In the rows, zero is written as 128.
Each path below is one point turned by a fixed rotation once a step. After each direction that follows a path, write how fast that rotation turns it, in deg/step (0 if it stays still).
Each turn is a multiple of 5 degrees from 10 to 175, or 0.
Each row of a path follows its step; steps can be skipped.

step 1: [128 136 124 121 117 124 128 130 120 121 127 133 152 132 128 123 124 123
 125 128 138 128 127 128 137 139 129 130 127 119 121 132 135 128 127 127
 140 123 125 132 119 134 124 132 121 124 135 131 132 135 131 124 128 134
 137 134 126 131 142 139 123]
step 2: [126 117 125 115 130 123 126 129 127 122 124 128 137 142 131 111 134 121
 134 126 134 126 145 123 124 131 131 119 125 127 117 133 130 130 125 139
 128 127 139 130 125 123 139 117 127 132 136 124 127 129 125 127 132 137
 134 132 127 137 124 131 135]
step 4: [132 126 134 122 122 140 131 129 130 120 123 132 152 137 120 128 122 120
 127 117 130 123 125 129 131 134 127 133 127 124 122 127 135 123 131 126
 127 132 131 127 125 133 128 126 122 132 128 134 132 141 139 121 139 133
 138 133 116 125 120 131 129]
step 5: [121 120 123 119 131 128 128 133 131 123 120 129 142 124 132 122 133 130
 125 130 138 130 132 123 122 143 133 130 119 126 125 130 129 128 131 131
 135 118 122 132 124 115 131 118 123 139 133 127 127 121 136 123 134 134
 140 129 129 141 134 139 132]
step 7: [129 128 132 118 117 134 127 130 126 123 120 120 143 132 120 132 132 120
 135 121 130 130 134 135 119 130 116 126 133 123 124 128 135 135 137 128
 125 133 137 129 119 124 131 119 117 129 131 132 127 124 132 123 140 128
 129 130 115 133 129 115 139]
step 9: [122 122 121 126 124 129 126 129 139 112 120 127 138 134 130 118 120 124
 130 130 125 130 133 129 130 132 130 118 133 124 110 137 134 120 129 122
 143 127 135 134 133 124 125 124 119 130 127 123 122 126 133 120 129 135
 137 136 127 135 122 132 125]
step 13: [125 131 120 126 122 113 132 138 132 120 125 130 135 146 133 114 132 126
 135 127 126 129 133 124 132 130 123 127 119 123 127 133 138 126 140 132
 135 124 128 124 123 128 131 119 117 131 133 124 127 140 128 132 134 128
 142 128 132 125 122 138 133]
step 18: [130 124 124 121 122 133 121 133 127 131 121 120 149 132 129 122 125 119
 133 120 130 125 134 139 130 124 130 129 122 124 127 140 138 122 132 128
 124 130 134 123 129 126 125 121 120 131 120 134 130 134 129 139 143 138
 126 137 122 127 129 130 137]
step 19: [124 130 134 118 125 127 119 129 128 123 126 139 147 127 129 126 129 125
 137 134 137 131 130 130 130 141 129 125 125 119 114 120 131 133 138 128
 133 124 130 131 122 119 121 123 127 127 129 132 134 124 131 117 132 135
 135 134 115 133 137 131 119]
Speeds:
[127 129 128 131 129 130 130 127 127 128 128 128 131 122 128 129 129 125
 130 127 129 127 127 127 130 127 128 131 124 126 128 127 129 128 126 127
 128 129 128 128 128 128 126 127 130 127 130 129 127 128 125 126 130 129
 130 129 128 129 128 128 126] : 100
[127 127 129 126 129 127 128 127 127 129 130 124 127 128 129 128 128 130
 128 127 129 128 127 129 127 127 132 125 128 129 130 130 127 125 124 128
 126 127 128 130 130 126 130 126 131 130 128 126 127 127 129 128 130 130
 128 128 131 132 127 130 127] : 120
[128 130 127 131 128 130 129 127 130 128 129 128 127 129 129 130 128 128
 129 127 123 134 127 129 127 130 127 128 128 129 127 127 128 128 129 128
 130 128 131 129 130 127 127 129 126 126 128 128 125 128 129 128 131 126
 128 127 132 133 128 127 128] : 25
[130 130 130 128 129 129 129 129 131 129 131 126 130 130 127 130 130 129
 129 127 128 126 124 128 126 128 128 127 130 128 129 125 127 127 129 129
 128 127 128 128 126 129 125 127 130 128 126 126 127 128 128 124 126 124
 130 129 125 129 126 130 128] : 90
[130 129 127 128 129 129 129 130 128 127 126 126 127 130 124 131 129 129
 127 126 125 125 128 129 131 128 129 127 128 127 130 129 132 130 130 128
 125 129 129 126 128 129 127 126 129 128 128 128 130 127 127 127 130 129
 125 126 130 128 129 125 129] : 100

step 1: [130 131 120 140 120 124 126 124 122 123 128 131 129 134 128 135 139 123
 117 127 139 121 140 133 131 128 136 135 131 120 132 115 124 133 140 126
 132 123 132 119 128 135 132 125 134 132 121 117 117 131 131 122 118 131
 119 122 128 138 131 125 124]
step 2: [126 140 121 135 127 135 131 135 122 133 125 117 133 121 141 127 135 130
 122 134 130 128 129 132 129 137 141 133 130 118 127 123 124 125 121 123
 122 118 132 121 137 140 121 116 129 131 137 131 118 126 116 125 127 120
 125 125 130 124 127 119 125]
step 4: [129 130 134 137 128 138 135 119 124 132 138 137 121 123 125 130 139 120
 131 116 129 121 132 128 144 131 123 136 119 134 131 117 127 127 138 139
 129 120 123 118 131 125 126 131 135 123 133 124 120 130 123 131 124 118
 124 135 119 131 137 126 125]
step 5: [130 128 132 128 121 125 124 127 128 129 136 119 131 121 140 119 137 127
 129 131 144 122 128 120 136 141 129 139 121 128 128 133 124 131 128 123
 128 124 119 124 129 134 124 132 142 137 135 128 122 137 125 122 124 121
 127 121 115 128 129 140 135]
step 9: [127 131 141 134 131 131 121 139 127 131 136 127 137 124 125 123 140 130
 122 138 124 127 128 119 125 125 121 131 131 121 135 131 118 127 137 130
 139 121 123 124 138 127 122 121 130 123 129 124 122 111 116 122 131 124
 117 131 119 130 127 132 124]
step 10: [136 124 132 140 140 138 133 125 134 138 144 124 129 131 134 125 130 125
 126 126 126 124 133 131 141 128 131 139 131 131 132 129 137 129 140 136
 121 125 128 124 132 131 123 132 124 125 132 118 123 124 120 134 138 116
 129 128 123 139 128 139 123]
step 12: [132 134 128 135 127 126 124 130 118 131 126 131 138 123 143 125 144 121
 111 137 135 118 119 128 119 131 137 134 122 130 139 116 127 131 121 130
 127 124 128 119 128 134 125 120 129 122 131 128 130 119 133 126 122 124
 122 122 129 130 128 127 123]
step 16: [127 130 139 136 132 136 138 127 127 130 139 125 128 125 132 127 130 134
 115 129 131 120 133 123 128 134 132 147 121 125 131 123 135 128 128 133
 131 130 128 135 130 123 125 132 123 131 128 120 124 133 127 113 127 119
 129 132 118 135 131 149 129]
step 17: [125 133 128 126 120 128 128 127 119 130 129 136 126 134 130 118 130 125
 122 123 140 124 131 135 142 129 132 141 125 119 141 128 133 138 144 126
 123 119 136 133 131 134 125 128 130 132 126 118 120 130 129 126 118 127
 117 131 119 137 129 124 133]
Speeds:
[126 130 127 128 125 126 131 129 130 129 128 129 130 127 127 131 127 126
 126 127 127 129 126 130 127 129 126 127 130 131 127 127 127 128 127 127
 128 130 127 127 130 130 130 125 128 131 126 129 126 127 126 127 130 130
 128 127 128 132 126 128 127] : 60
[132 127 127 128 128 127 128 131 128 127 130 126 126 130 131 126 128 129
 126 129 127 130 129 128 130 130 128 127 126 126 127 130 127 131 132 125
 128 128 128 133 130 132 127 126 127 129 125 129 126 126 126 127 128 128
 127 127 128 127 129 127 127] : 95
[129 129 128 128 126 128 129 127 129 128 128 127 130 127 129 126 127 129
 129 127 130 129 126 128 127 131 125 128 126 128 129 127 128 130 128 133
 127 128 127 132 129 126 130 130 128 130 128 129 129 131 127 124 126 127
 127 132 127 126 128 126 129] : 35
[127 130 130 128 129 131 127 126 126 130 130 127 128 128 128 128 127 128
 126 130 128 129 128 129 128 127 127 125 130 129 129 127 132 128 128 129
 129 128 129 128 132 127 126 125 126 127 126 130 131 131 129 126 128 129
 128 126 125 126 127 131 125] : 110

step 4: [120 116 125 124 127 128 125 125 129 119 136 138 124 132 119 113 139 120
 133 128 135 118 132 131 127 121 143 136 121 118 128 135 125 132 128 135
 129 126 118 137 122 137 125 124 134 132 139 125 125 124 139 121 142 132
 123 128 133 134 134 134 129]
step 6: [119 125 139 134 123 132 129 125 125 123 131 139 122 129 125 123 134 120
 129 118 118 125 126 127 128 125 126 129 129 119 118 129 113 136 130 124
 127 134 113 112 123 132 131 128 132 132 121 129 133 113 128 125 123 137
 131 140 120 123 128 115 141]
step 7: [122 118 126 125 125 140 126 126 125 124 129 135 133 127 118 121 119 129
 128 124 130 128 126 119 131 124 137 124 121 120 119 132 134 122 127 124
 130 129 136 125 123 142 124 144 124 142 116 130 121 133 132 118 131 136
 140 139 138 136 126 116 128]
step 9: [117 133 125 120 122 132 132 120 123 114 133 131 127 129 143 130 125 124
 126 125 122 124 124 136 126 134 124 118 123 119 120 132 116 124 122 133
 146 130 126 133 116 141 124 129 127 125 119 131 132 123 130 129 137 139
 129 114 133 124 135 121 126]
step 12: [134 119 120 135 116 126 135 127 123 126 124 125 123 137 136 130 127 131
 118 125 126 121 127 133 126 146 132 126 117 119 126 132 129 121 128 131
 128 125 134 132 120 143 118 125 122 123 139 124 128 124 115 129 127 132
 133 141 137 134 131 129 144]
step 13: [132 129 125 122 126 130 132 134 120 131 119 127 110 126 125 148 138 125
 120 118 123 136 131 135 132 123 125 118 125 124 122 136 132 136 138 126
 123 130 129 132 124 131 128 135 110 136 129 118 132 123 118 128 120 124
 123 129 137 128 118 122 124]
step 14: [124 139 131 125 118 126 135 117 127 134 133 127 121 128 120 127 133 130
 124 137 125 142 129 143 128 123 138 137 126 124 128 126 113 130 124 130
 137 133 134 118 119 135 125 129 120 129 135 106 121 128 123 120 137 125
 131 130 135 130 131 125 129]
step 16: [125 121 124 123 123 135 138 123 117 121 128 119 123 120 124 133 137 120
 125 127 125 125 130 141 133 136 129 142 143 137 129 126 124 139 135 136
 131 124 129 131 125 133 140 124 130 136 129 116 145 121 136 123 119 121
 130 126 123 126 130 125 131]
step 18: [126 115 121 130 126 134 134 120 133 131 125 131 124 121 111 127 131 133
 136 118 129 125 124 120 119 122 136 123 129 136 138 124 131 132 134 129
 120 128 130 134 121 144 123 129 127 132 126 125 123 130 132 118 113 125
 128 128 124 139 123 110 131]
Speeds:
[128 130 129 130 128 126 127 126 128 128 127 128 128 133 127 128 126 127
 129 127 131 125 125 127 128 126 128 128 128 130 132 129 129 129 127 129
 129 128 127 127 126 128 126 127 129 126 128 124 127 132 128 126 126 127
 128 129 131 127 130 127 126] : 110
